In the data rows, 128 means zero.
Here are some points, one per row:
np.array([155, 211, 156, 147, 185, 167, 155, 124, 158, 97, 137, 130, 94, 83, 151, 85, 120, 108, 91, 121, 126, 136,
          93, 117, 88, 179, 110, 111, 158, 96, 127, 103])
np.array([146, 170, 109, 178, 130, 80, 79, 133, 106, 125, 170, 133, 155, 135, 178, 182, 121, 184, 131, 154, 148, 130,
          112, 150, 126, 91, 125, 143, 101, 126, 121, 121])
np.array([139, 113, 135, 144, 101, 154, 151, 109, 142, 67, 161, 85, 143, 72, 96, 175, 180, 159, 128, 209, 159, 212,
          164, 176, 163, 124, 103, 74, 106, 113, 174, 133])
np.array([109, 123, 136, 89, 93, 98, 154, 81, 116, 116, 156, 134, 108, 147, 135, 137, 101, 133, 113, 137, 78, 161,
          117, 102, 82, 136, 84, 136, 121, 102, 99, 143])
np.array([194, 112, 144, 114, 52, 170, 129, 40, 53, 132, 106, 185, 159, 130, 104, 101, 163, 143, 84, 94, 146, 93,
          106, 181, 122, 144, 148, 142, 179, 233, 181, 130])
np.array([97, 132, 132, 151, 156, 184, 139, 148, 194, 178, 174, 173, 209, 115, 104, 91, 120, 99, 154, 137, 104, 128,
          117, 147, 138, 118, 96, 121, 122, 141, 108, 110])
np.array([49, 48, 70, 108, 119, 85, 94, 100, 61, 90, 124, 132, 131, 144, 135, 152, 127, 89, 136, 125, 176, 109,
          90, 92, 79, 119, 71, 17, 126, 97, 121, 70])
np.array([125, 100, 171, 144, 124, 126, 123, 146, 150, 115, 101, 147, 139, 152, 196, 168, 145, 133, 155, 181, 147, 103,
          110, 159, 112, 136, 131, 124, 88, 126, 119, 168])
np.array([159, 141, 78, 106, 84, 125, 111, 159, 136, 119, 125, 135, 178, 152, 166, 139, 116, 111, 143, 102, 107, 112,
          150, 102, 113, 160, 119, 113, 71, 111, 145, 114])
np.array([100, 155, 94, 133, 117, 67, 157, 149, 178, 93, 106, 144, 103, 79, 115, 143, 159, 105, 161, 112, 115, 106,
          133, 107, 113, 105, 143, 160, 145, 189, 194, 135])
np.array([93, 85, 121, 106, 138, 59, 117, 111, 102, 122, 102, 118, 114, 127, 76, 129, 56, 82, 199, 104, 160, 153,
          102, 225, 191, 135, 198, 110, 158, 100, 106, 98])
np.array([169, 170, 157, 184, 122, 158, 149, 180, 107, 120, 137, 126, 73, 175, 94, 89, 143, 100, 141, 112, 71, 116,
          125, 153, 108, 112, 99, 106, 116, 76, 158, 162])
np.array([190, 165, 206, 213, 152, 109, 174, 181, 57, 137, 72, 153, 104, 72, 74, 111, 57, 59, 125, 120, 177, 134,
          103, 93, 110, 102, 81, 43, 108, 117, 91, 83])
np.array([139, 162, 39, 55, 155, 137, 89, 132, 111, 204, 69, 183, 52, 130, 123, 83, 156, 214, 209, 207, 212, 197,
          187, 138, 122, 136, 52, 102, 132, 136, 104, 187])
np.array([144, 129, 94, 118, 115, 120, 145, 93, 128, 132, 157, 119, 170, 135, 182, 100, 99, 117, 126, 128, 113, 137,
          148, 106, 108, 104, 111, 132, 120, 124, 96, 119])
np.array([85, 180, 128, 116, 156, 125, 144, 81, 102, 144, 144, 97, 100, 112, 120, 119, 178, 91, 107, 130, 122, 101,
          154, 181, 139, 114, 170, 155, 100, 116, 100, 142])
np.array([151, 145, 161, 131, 79, 141, 78, 44, 106, 117, 114, 221, 122, 178, 126, 101, 163, 79, 103, 87, 163, 175,
          79, 132, 156, 130, 149, 175, 143, 216, 213, 118])
np.array([132, 120, 86, 164, 120, 102, 133, 136, 130, 132, 140, 84, 103, 128, 120, 130, 116, 70, 113, 163, 109, 103,
          152, 90, 143, 132, 141, 144, 212, 204, 134, 197])
np.array([112, 165, 214, 118, 129, 154, 117, 125, 193, 91, 123, 85, 115, 190, 122, 130, 116, 178, 139, 65, 157, 87,
          202, 119, 189, 96, 65, 98, 166, 142, 116, 76])
np.array([148, 104, 136, 119, 114, 136, 96, 136, 132, 144, 101, 89, 120, 101, 110, 126, 143, 119, 131, 93, 134, 158,
          157, 139, 115, 139, 164, 191, 178, 60, 131, 116])
np.array([134, 131, 123, 97, 163, 109, 116, 165, 101, 149, 127, 62, 123, 139, 106, 111, 128, 110, 119, 157, 95, 121,
          126, 101, 143, 123, 129, 167, 123, 220, 180, 103])
np.array([119, 128, 112, 144, 98, 160, 133, 119, 87, 99, 161, 103, 114, 81, 139, 66, 123, 148, 153, 96, 157, 121,
          125, 105, 195, 130, 171, 176, 103, 92, 103, 163])
np.array([114, 124, 185, 116, 140, 119, 134, 131, 89, 136, 151, 146, 135, 156, 188, 129, 131, 178, 160, 196, 105, 139,
          143, 95, 125, 144, 183, 100, 135, 103, 160, 110])
np.array([154, 133, 104, 134, 126, 169, 162, 104, 144, 148, 111, 111, 126, 180, 177, 200, 99, 138, 127, 181, 182, 100,
          130, 125, 107, 97, 145, 157, 117, 88, 157, 104])
np.array([137, 110, 108, 152, 162, 145, 144, 167, 183, 198, 211, 151, 167, 138, 80, 106, 133, 147, 107, 91, 132, 158,
          100, 119, 97, 107, 164, 92, 133, 134, 108, 122])
np.array([82, 166, 131, 146, 99, 131, 119, 115, 134, 126, 86, 77, 152, 134, 89, 122, 137, 108, 116, 124, 115, 191,
          131, 154, 101, 174, 146, 178, 106, 120, 88, 140])
np.array([127, 147, 116, 125, 91, 104, 115, 124, 170, 150, 82, 95, 118, 97, 109, 97, 117, 164, 88, 144, 115, 99,
          97, 159, 162, 184, 187, 115, 99, 108, 132, 142])
np.array([93, 107, 101, 128, 104, 163, 108, 132, 127, 109, 100, 123, 109, 154, 127, 129, 116, 166, 71, 135, 100, 113,
          75, 121, 132, 87, 93, 113, 118, 99, 107, 151])
np.array([140, 119, 122, 117, 141, 147, 111, 124, 123, 129, 117, 150, 91, 86, 113, 181, 121, 127, 80, 95, 94, 162,
          183, 148, 154, 123, 169, 158, 108, 101, 121, 118])
np.array([92, 145, 129, 114, 116, 165, 180, 202, 145, 183, 172, 178, 194, 134, 70, 126, 142, 120, 112, 113, 144, 98,
          133, 101, 117, 141, 130, 128, 130, 97, 137, 135])
np.array([101, 80, 111, 149, 169, 175, 116, 137, 135, 131, 129, 98, 74, 114, 137, 139, 91, 115, 143, 84, 111, 131,
          127, 113, 117, 159, 140, 140, 90, 215, 183, 170])
np.array([120, 104, 158, 123, 95, 124, 151, 157, 179, 228, 219, 159, 132, 91, 113, 129, 107, 95, 108, 125, 138, 106,
          122, 131, 141, 132, 81, 134, 118, 112, 130, 129])
np.array([162, 105, 123, 95, 167, 73, 133, 126, 130, 143, 133, 105, 174, 146, 192, 103, 152, 116, 98, 85, 122, 127,
          115, 143, 135, 130, 81, 116, 112, 86, 153, 167])
np.array([102, 63, 65, 135, 172, 84, 157, 117, 86, 76, 102, 154, 121, 144, 63, 98, 89, 94, 123, 136, 167, 113,
          167, 199, 182, 184, 170, 140, 123, 110, 99, 62])
np.array([118, 157, 101, 99, 130, 153, 117, 117, 108, 140, 106, 150, 187, 121, 160, 179, 105, 113, 133, 117, 66, 126,
          130, 90, 169, 132, 120, 90, 155, 106, 113, 154])
np.array([102, 114, 132, 140, 137, 127, 93, 133, 129, 141, 105, 151, 172, 119, 194, 105, 144, 114, 109, 119, 107, 126,
          165, 128, 94, 74, 142, 109, 128, 114, 107, 133])
np.array([114, 93, 116, 130, 108, 118, 102, 100, 146, 141, 116, 114, 109, 109, 136, 113, 181, 139, 136, 144, 96, 103,
          104, 78, 117, 96, 112, 129, 120, 103, 110, 80])
np.array([123, 136, 139, 94, 137, 140, 163, 169, 112, 107, 130, 114, 134, 158, 186, 184, 178, 142, 139, 141, 167, 140,
          75, 125, 137, 125, 132, 136, 141, 143, 79, 131])
np.array([150, 112, 145, 84, 109, 131, 77, 181, 146, 77, 148, 150, 89, 117, 124, 107, 133, 97, 95, 160, 111, 136,
          143, 149, 146, 148, 164, 169, 117, 127, 79, 117])
np.array([106, 137, 124, 94, 127, 131, 128, 160, 118, 97, 138, 93, 120, 83, 123, 110, 82, 149, 143, 116, 113, 120,
          125, 149, 72, 88, 148, 149, 174, 191, 185, 139])
np.array([128, 120, 133, 179, 139, 137, 110, 129, 105, 141, 146, 126, 132, 135, 180, 196, 152, 174, 170, 147, 116, 119,
          116, 144, 108, 189, 104, 148, 164, 122, 110, 104])
np.array([231, 143, 142, 121, 160, 154, 127, 99, 144, 115, 110, 117, 108, 102, 69, 127, 148, 106, 159, 127, 78, 102,
          84, 93, 103, 98, 123, 119, 103, 96, 96, 136])
np.array([103, 102, 142, 127, 174, 100, 138, 131, 127, 104, 94, 130, 153, 105, 88, 121, 86, 155, 115, 139, 123, 119,
          111, 89, 119, 120, 116, 205, 139, 163, 192, 179])
np.array([134, 160, 208, 128, 132, 99, 91, 76, 183, 83, 142, 92, 129, 187, 80, 149, 123, 186, 131, 76, 170, 65,
          210, 81, 123, 141, 109, 76, 124, 152, 85, 144])
np.array([137, 94, 123, 153, 122, 107, 199, 137, 146, 134, 106, 140, 107, 173, 192, 144, 161, 185, 135, 129, 109, 173,
          122, 110, 148, 121, 142, 116, 129, 135, 110, 104])
Along one direction, these points spread out more than along any other. Take the direction at right angles to it along which they spread out most. Go by this last direction. How far along it is each point below, from 0 to 99? 50 is the average, and the first point above lies past it. One standard deviation of the points above along it is 16.
np.array([100, 155, 94, 133, 117, 67, 157, 149, 178, 93, 106, 144, 103, 79, 115, 143, 159, 105, 161, 112, 115, 106,
          133, 107, 113, 105, 143, 160, 145, 189, 194, 135]) 55
np.array([119, 128, 112, 144, 98, 160, 133, 119, 87, 99, 161, 103, 114, 81, 139, 66, 123, 148, 153, 96, 157, 121,
          125, 105, 195, 130, 171, 176, 103, 92, 103, 163]) 47
np.array([231, 143, 142, 121, 160, 154, 127, 99, 144, 115, 110, 117, 108, 102, 69, 127, 148, 106, 159, 127, 78, 102,
          84, 93, 103, 98, 123, 119, 103, 96, 96, 136]) 71
np.array([155, 211, 156, 147, 185, 167, 155, 124, 158, 97, 137, 130, 94, 83, 151, 85, 120, 108, 91, 121, 126, 136,
          93, 117, 88, 179, 110, 111, 158, 96, 127, 103]) 75
np.array([134, 131, 123, 97, 163, 109, 116, 165, 101, 149, 127, 62, 123, 139, 106, 111, 128, 110, 119, 157, 95, 121,
          126, 101, 143, 123, 129, 167, 123, 220, 180, 103]) 56
np.array([190, 165, 206, 213, 152, 109, 174, 181, 57, 137, 72, 153, 104, 72, 74, 111, 57, 59, 125, 120, 177, 134,
          103, 93, 110, 102, 81, 43, 108, 117, 91, 83]) 83
np.array([97, 132, 132, 151, 156, 184, 139, 148, 194, 178, 174, 173, 209, 115, 104, 91, 120, 99, 154, 137, 104, 128,
          117, 147, 138, 118, 96, 121, 122, 141, 108, 110]) 77
np.array([102, 63, 65, 135, 172, 84, 157, 117, 86, 76, 102, 154, 121, 144, 63, 98, 89, 94, 123, 136, 167, 113,
          167, 199, 182, 184, 170, 140, 123, 110, 99, 62]) 28
np.array([118, 157, 101, 99, 130, 153, 117, 117, 108, 140, 106, 150, 187, 121, 160, 179, 105, 113, 133, 117, 66, 126,
          130, 90, 169, 132, 120, 90, 155, 106, 113, 154]) 49
np.array([109, 123, 136, 89, 93, 98, 154, 81, 116, 116, 156, 134, 108, 147, 135, 137, 101, 133, 113, 137, 78, 161,
          117, 102, 82, 136, 84, 136, 121, 102, 99, 143]) 46
np.array([93, 85, 121, 106, 138, 59, 117, 111, 102, 122, 102, 118, 114, 127, 76, 129, 56, 82, 199, 104, 160, 153,
          102, 225, 191, 135, 198, 110, 158, 100, 106, 98]) 28
